Each row has a name. Each piece below is followed by the name of the row it came from. Each question is about the rows just above it.

mugo: [-5.11 -4.81 -6.04 -4.82  7.38]
Mis: [ 6.13 -6.10  3.60  2.77 -5.72]
Gezem: [ 6.13 -6.10  2.77  3.60  8.85]
which: [-6.04 -4.82]  mugo
which: [-5.11 -4.81]  mugo
which: [2.77 3.60]  Gezem
[-4.81 -6.04] is in which row?  mugo

lol: [ 2.57 -2.88  7.40  0.07]
tagu: [ 2.57 -2.88  0.07  8.58]
Kitap: [ 2.57 -2.88  0.07  7.40]
Which row holds [-2.88  7.40]?  lol
which: [-2.88  0.07  8.58]  tagu
[ 2.57 -2.88  0.07  7.40] is in which row?  Kitap
The row with [0.07 7.40] is  Kitap
The row with [ 2.57 -2.88  7.40  0.07] is  lol

Namuv: [-2.64 -2.87 -3.36 -0.34  2.54  0.88  0.35  1.01  0.40 -0.41  1.44  3.13
 -2.52  0.06  0.15 -1.87  1.11  1.52  1.39 -0.62 -0.67 -0.96  0.79  2.12
  0.43 -2.83  0.34  2.00  0.68 -0.98  1.77  0.99]
Vez: [ 0.17  0.29  0.24 -0.07 -0.22 -0.21  0.13  0.09 -0.02 -0.17  0.05 -0.49
  0.03 -0.04  0.01 -0.12  0.26  0.02 -0.48  0.18 -0.10 -0.03 -0.11 -0.43
 -0.49 -0.09  0.41 -0.02  0.30 -0.44 -0.32 -0.02]
pibe: [-8.53  3.53  3.43  1.06 -4.87 -3.89  1.72 -7.05 -1.88 -6.18  3.44 -1.58
 -0.06  3.24  1.45  3.37 -7.01 -1.38  6.29 -4.72  5.10 -1.31  1.92  1.00
 -8.80  0.64  7.19 -1.48  3.60 -2.54  0.57 -2.09]
Tunan: [-3.82 -4.62 -5.75 -0.87  4.11  0.96  1.90  2.10  1.12 -1.08  1.85  4.11
 -4.07  0.09  0.07 -3.06  0.89  2.33  1.67 -1.14 -1.06 -1.32  1.26  2.55
  0.30 -4.57  1.59  3.07  1.68 -2.68  2.43  1.10]
fir: [-1.87  1.10 -0.66  0.04  0.57  0.47 -0.34 -0.05  0.01  0.06  0.42  1.09
 -0.44 -0.01  0.01 -0.56  0.72  0.34  0.54 -0.20 -0.22 -0.17  0.29  0.90
  0.44 -0.41 -0.41  0.38 -0.10  0.38  0.60  0.29]
gab: [ 0.18  0.37  0.21 -0.16 -0.29 -0.14  0.10  0.05 -0.06 -0.20 -0.02 -0.39
  0.04 -0.06  0.05  0.26 -0.48 -0.10 -0.12  0.02  0.18  0.03 -0.13 -0.34
 -0.48 -0.05  0.33 -0.04  0.24 -0.33 -0.23 -0.04]
which: [ 0.26 -0.48 -0.10 -0.12  0.02  0.18]  gab
which: [-1.87  1.11]  Namuv
[ 0.41 -0.02  0.30 -0.44 -0.32 -0.02] is in which row?  Vez
which: [ 1.72 -7.05 -1.88 -6.18  3.44 -1.58]  pibe
which: [-0.29 -0.14  0.10  0.05 -0.06 -0.20 -0.02 -0.39  0.04 -0.06  0.05  0.26]  gab
which: [0.18 0.37]  gab
which: [-0.44 -0.01  0.01]  fir

biben: [ 3.12 -3.39  3.25  3.76  5.90  3.59]
kab: [ 0.73 -5.52  7.25  0.90  4.03  2.91]
bora: [-0.14 -4.91  5.26  2.68  8.21  4.06]
Vuv: [ 3.12 -3.39  3.25  3.76  5.90  2.71]
gaf: [-1.01 -4.22  2.27  5.64  3.30 -0.37]
Gogud: [-0.14 -4.91  5.26  2.68  8.21  0.63]
resag: [-3.48 -3.29  6.09  3.22  2.76  0.11]
rana: [ 0.39 -6.53  1.32  6.03  7.23 -0.52]
which: [5.90 2.71]  Vuv
which: [-0.14 -4.91  5.26  2.68  8.21  0.63]  Gogud

boti: [-0.94  1.57 -0.98 -1.24 -0.42  0.09]
vel: [ 3.33 -5.53  3.78  4.03  1.60 -0.65]
Fofo: [ 1.83 -2.91  1.91  0.39  0.91  0.49]
fidas: [-3.33  6.00 -4.01 -7.61 -1.52  2.20]
Pap: [-0.44  0.09  1.91  0.39  0.25  0.49]
gokib: [-3.09  5.35 -3.55 -4.54 -1.51  0.84]
which: [-7.61 -1.52  2.20]  fidas
which: [0.09 1.91 0.39 0.25 0.49]  Pap
which: [-0.42  0.09]  boti
Where do [-3.55 -4.54] appear?  gokib
which: [-4.01 -7.61 -1.52  2.20]  fidas
which: [-0.94  1.57 -0.98 -1.24 -0.42]  boti

Fuf: [-0.73  0.89 -5.02  1.68  1.00 -1.57 -4.98  3.28  1.28]
fono: [-3.12 -2.83 -5.21 -2.68  1.00  2.33  6.73 -2.79 -0.50]
teg: [-5.02  1.68  1.24  0.37  8.19 -2.02  1.84  8.74  9.08]
vuk: [-0.73  0.89 -5.02  1.68  1.24  0.37  8.21 -2.02  0.94]
sufo: [-2.02  1.84  8.77  9.08  0.89  2.28 -4.68  2.85  0.87]
Where do [ 2.28 -4.68] appear?  sufo
Where do [-5.02  1.68  1.24  0.37  8.21 -2.02] appear?  vuk
Which row holds [-0.73  0.89 -5.02  1.68  1.24  0.37  8.21 -2.02  0.94]?  vuk
which: [-2.02  1.84  8.74  9.08]  teg
which: [-0.73  0.89 -5.02  1.68  1.00 -1.57]  Fuf

pib: [ 2.11  0.25 -1.17 -1.31  3.35 -0.49  2.20  7.88]
Vaba: [-3.12  0.44 -1.90 -1.14  2.57 -0.42  2.03  8.59]
luzu: [-3.12  0.44 -2.52 -1.14  2.57 -0.42  2.03  8.59]
Tazem: [-3.64  1.11 -1.42 -1.63  2.78 -0.32  1.40  7.99]
Vogon: [-3.22  0.51 -2.42 -0.88  2.11  0.24  2.01  7.68]
Dol: [-2.00  1.20 -0.22 -0.79  1.07 -2.17  0.35  0.03]
Muru: [-3.12  0.44 -1.90 -1.14  2.57 -0.42  2.03  8.45]
losov: [-2.53  0.32 -0.17 -0.87  1.43 -2.88  0.82 -0.65]
The row with [-3.12  0.44 -1.90 -1.14  2.57 -0.42  2.03  8.59] is  Vaba
which: [2.11 0.24 2.01]  Vogon
The row with [-3.12  0.44 -2.52 -1.14  2.57 -0.42  2.03  8.59] is  luzu
which: [-0.22 -0.79  1.07 -2.17]  Dol
[2.11 0.24] is in which row?  Vogon
which: [-3.22  0.51 -2.42 -0.88]  Vogon

sifop: [-3.12 -2.47 -4.86  5.51 -4.01 -1.72 -1.91 -5.55  5.21  3.32 -0.07  0.92
 -5.79  4.07]
tolem: [-2.47 -4.83  5.51 -4.01 -1.72 -9.70  9.82 -8.31  2.16  1.12  7.68  6.86
 -0.46  1.75]
kilil: [-0.77 -4.37 -2.16  5.79 -1.75 -0.47  0.23 -0.62 -3.12 -2.47 -4.84 -3.20
 -6.58 -0.92]
Which row holds [-3.12 -2.47 -4.84]?  kilil
The row with [-2.16  5.79 -1.75 -0.47] is  kilil
which: [-2.47 -4.86  5.51 -4.01 -1.72]  sifop

sagu: [-1.57 -5.37  0.79 -1.44]
zoda: [-0.92  8.29 -1.88  5.23]
posim: [ 2.27  8.41 -0.45  0.41]
paruf: [ 0.79 -1.45  3.16  0.39]
tif: [-1.57 -5.37  2.33 -0.07]
Mura: [ 5.94  2.03  3.16 -9.87]
mikan: [-1.57 -5.37 -0.45  0.41]
Which row holds [-1.57 -5.37  0.79 -1.44]?  sagu
which: [-5.37  0.79 -1.44]  sagu
which: [ 0.79 -1.44]  sagu
The row with [ 0.79 -1.45  3.16] is  paruf
which: [ 2.27  8.41 -0.45  0.41]  posim
Where do [2.27 8.41] appear?  posim

